Each scene shows the same named points in several views, each turned, perhaps mirrored, and shifted as a whole.
A view may leave some points out, and in a few views one point is out of place. Which views, in the order they come, and which point in each? Write none if none.
Scene 1:
view 1:
  sabe [ 14 -16  11  -4  -2  -5   4 -46  28  64 -81 -18  -2  -5   6 -40]
  tar [  6 -14  12  -8  -4  -5   5 -47  39  65 -74 -18   2   6  13 -39]
  pibu [ 40 -15   6   2 -12   3  12 -43  22  63 -63 -10 -10 -11  -7 -52]
  feto [ 23 -22  10  -5   0  -5  -1 -43  14  60 -88 -20  -7 -11   2 -34]
  mip [ 32 -24  14 -10  -5   3  -7 -39  17  61 -70 -16  -8   7   5 -31]
  Potas [ 16 -26   2 -17  -9  -3   3 -37  25  56 -65 -16  -4   9  13 -29]
  migu [ 18 -15  16  -6  -5   0  -2 -45  33  65 -72 -17  -1   6   9 -38]
  bas [ 30 -24  12  -8  -9   4   8 -37  21  65 -58 -13  -8   8  -3 -39]
  Fis [ 27 -14  29  -6   0   5 -23 -46  28  67 -80 -19  -2  14  12 -30]
  Tisit [ 49 -25  14  -3  -5   6  -4 -37   3  62 -73 -14 -15  -8 -10 -37]
view 2:
  Bupel [ 16 -42 -23  -9  -4  47  -1 -26 -53 -35  -4  41 -32  -5  -4   6]
  sabe [ 11 -44 -19  -5  -6  44  -2 -19 -54 -36  -2  51 -36  -3 -18   8]
  Potas [ 27 -34 -16   3  -3  43   4 -30 -47 -29 -17  54 -46  -9 -27   2]
  migu [ 16 -43 -19  -6  -1  51   7 -23 -55 -39 -10  47 -40  -1 -21   5]
  feto [  8 -41 -16   5   3  36  -8 -14 -40 -38  -1  51 -31  -4 -18   5]
  tar [ 17 -45 -19  -7 -12  53   4 -26 -63 -35  -9  53 -41  -4 -20   6]
  bas [ 25 -30 -22 -11   8  38   9 -32 -40 -33 -11  37 -43  -5 -15   5]
  Fis [ 13 -49 -15   5  15  64  11 -18 -51 -51 -18  42 -32   3 -19  -2]
  mip [ 20 -35 -17   3  13  44   6 -24 -38 -39 -14  43 -39  -3 -21   1]
  Tisit [ 12 -29 -19  -2  25  27   2 -18 -22 -42  -4  33 -33   0 -16   5]
view 3:
  Tisit [  9  -7  17   6 -33  30 -11  42  35  -9  -1  27 -34   3  45 -16]
  Fis [ 36 -12   5   0  -6  28 -16  49  12 -23   2  15 -34 -15  35 -29]
  tar [ 48   5  -3  -6 -10  35 -16  45   9 -13  16  19 -33   5  18 -12]
  Potas [ 35  17  -9   4 -23  31 -14  50  13 -21  11  29 -32   9  29 -17]
  mip [ 25   1   4   5 -21  29 -13  49  21 -19   4  26 -35   1  37 -21]
  feto [ 25  -1   7  -4 -31  33 -18  31  19 -15  10  13 -26   0  34 -10]
  Bupel [ 36  -1  13  -1  -9  35  -8  38  20 -14  15  19 -36   6  21  -5]
  bas [ 26   5   8   6 -18  32  -7  52  27 -10   7  34 -40  12  29 -13]
  pibu [ 25  -4  13  -5 -30  36 -13  47  32  11   4  32 -37  16  30  -9]
  migu [ 41  -1   2  -4 -12  33 -15  47  14 -12  10  21 -34   2  25 -17]
view 4:
  tar [ -4  71 -44  28  51 -18  -1 -26 -21 -11  16  35 -62   1  52 -98]
  feto [-16  79 -50  33  50 -43   6 -27  -8  -3  10  31 -54 -16  58 -84]
  Tisit [-30  86 -59  40  45 -30  20 -19  -7   2  -5  21 -50 -21  69 -69]
  migu [-11  72 -46  32  52 -16   2 -25 -18  -9  11  29 -60  -3  57 -88]
  mip [-22  79 -56  37  51 -19  13 -27 -13  -4   8  21 -65 -13  64 -83]
  Fis [-26  73 -41  37  60 -14  -6 -35 -15  -7  14  17 -72  -6  58 -73]
  Bupel [-14  89 -43  29  49 -24   1 -18 -21  -8   4  36 -57  -1  52 -89]
  pibu [-12  74 -55  36  39 -21  18  -9 -16  -4  -6  31 -36  -9  67 -77]
  sabe [ -8  75 -45  30  50 -31   1 -24 -16  -8  11  35 -54  -6  54 -90]
view 5:
  Potas [ -1   8  13  -1   5 -26 -30  35 -15   7 -22  13 -14  22 -17  42]
  bas [  5   0   4   1  -4 -33 -18  39 -23   3  -9  -4 -13  17 -17  39]
  feto [-12  10   3   8  10 -31 -26  21 -18  17  -5   2  -7  23 -10  20]
  migu [ -2   8   6  -1   1 -32 -21  33  -4  16  -6   8 -15  22 -26  32]
  Bupel [ -9   3  -6  -4  -3 -41 -22  28 -14  18  -6   1 -17  15 -26  31]
  Fis [ -6   7  18  -6  -3 -37 -20  46   5  21   1   9   0  25 -20  18]
  pibu [  9   3  -4  14   2 -24  -8  26 -25   4   5 -13 -17  20 -17  34]
  sabe [ -9  10  -1   3   6 -31 -24  22 -10  19  -6   7 -17  21 -24  29]
  Tisit [ -4   6  11  12   6 -29 -18  33 -23  10   3  -8   6  26   2  12]
view 6:
  mip [-27  12  -9  16 -29  26  32  34  23   3 -12 -22  28  34  20  14]
  Tisit [-15  28 -12  13 -18  25  26  42  38 -10  -7 -21  23  42  20  18]
  Potas [-26   2 -13  22 -35  15  40  30  14  12 -19 -21  35  28  22  25]
  Fis [-42   5  -8  14 -31  36  28  32  22  11 -11 -25  28  30   9  -8]
  Bupel [-31  17 -29  32 -31  23  33  37  22  10 -17 -20  46  40   5  10]
  migu [-37   6 -20  20 -30  21  37  30  21  11 -17 -26  39  35   6  10]
  tar [-39   1 -26  25 -33  16  40  28  16  18 -22 -25  44  32   3  12]
  bas [-27  17 -17  21 -32  24  37  32  22  -4 -13 -23  40  45  21  24]
  feto [-19  15 -21  22 -18  14  29  42  31  12 -17 -18  27  26   7  12]
view 7:
  sabe [-85  96   0  69  35 -19 -92  35  14   9 -36 -68  28 -33 -22 -27]
  migu [-91  96   1  72  40 -21 -82  27   8  11 -34 -62  30 -35 -22 -23]
  pibu [-92 112  -7  70  27 -26 -89  21  24   1 -59 -59  39 -24 -18 -12]
  Potas [-109   95   -4   68   23  -19  -74   30   11   16  -29  -65   22  -31
  -20  -24]
  Bupel [-75  97  -5  76  34 -27 -82  36  11  12 -40 -68  29 -34 -15 -23]
  bas [-95 105  -9  75  26 -29 -72  22  15  13 -45 -63  31 -27 -12 -15]
  tar [-90  89   1  72  37 -20 -82  37   5   8 -33 -62  25 -43 -27 -27]
  mip [-98 104  -2  69  35 -22 -77  17  15  20 -32 -68  29 -21 -12 -19]
Views that do not fit: view 5
  view 5 moved: Tisit
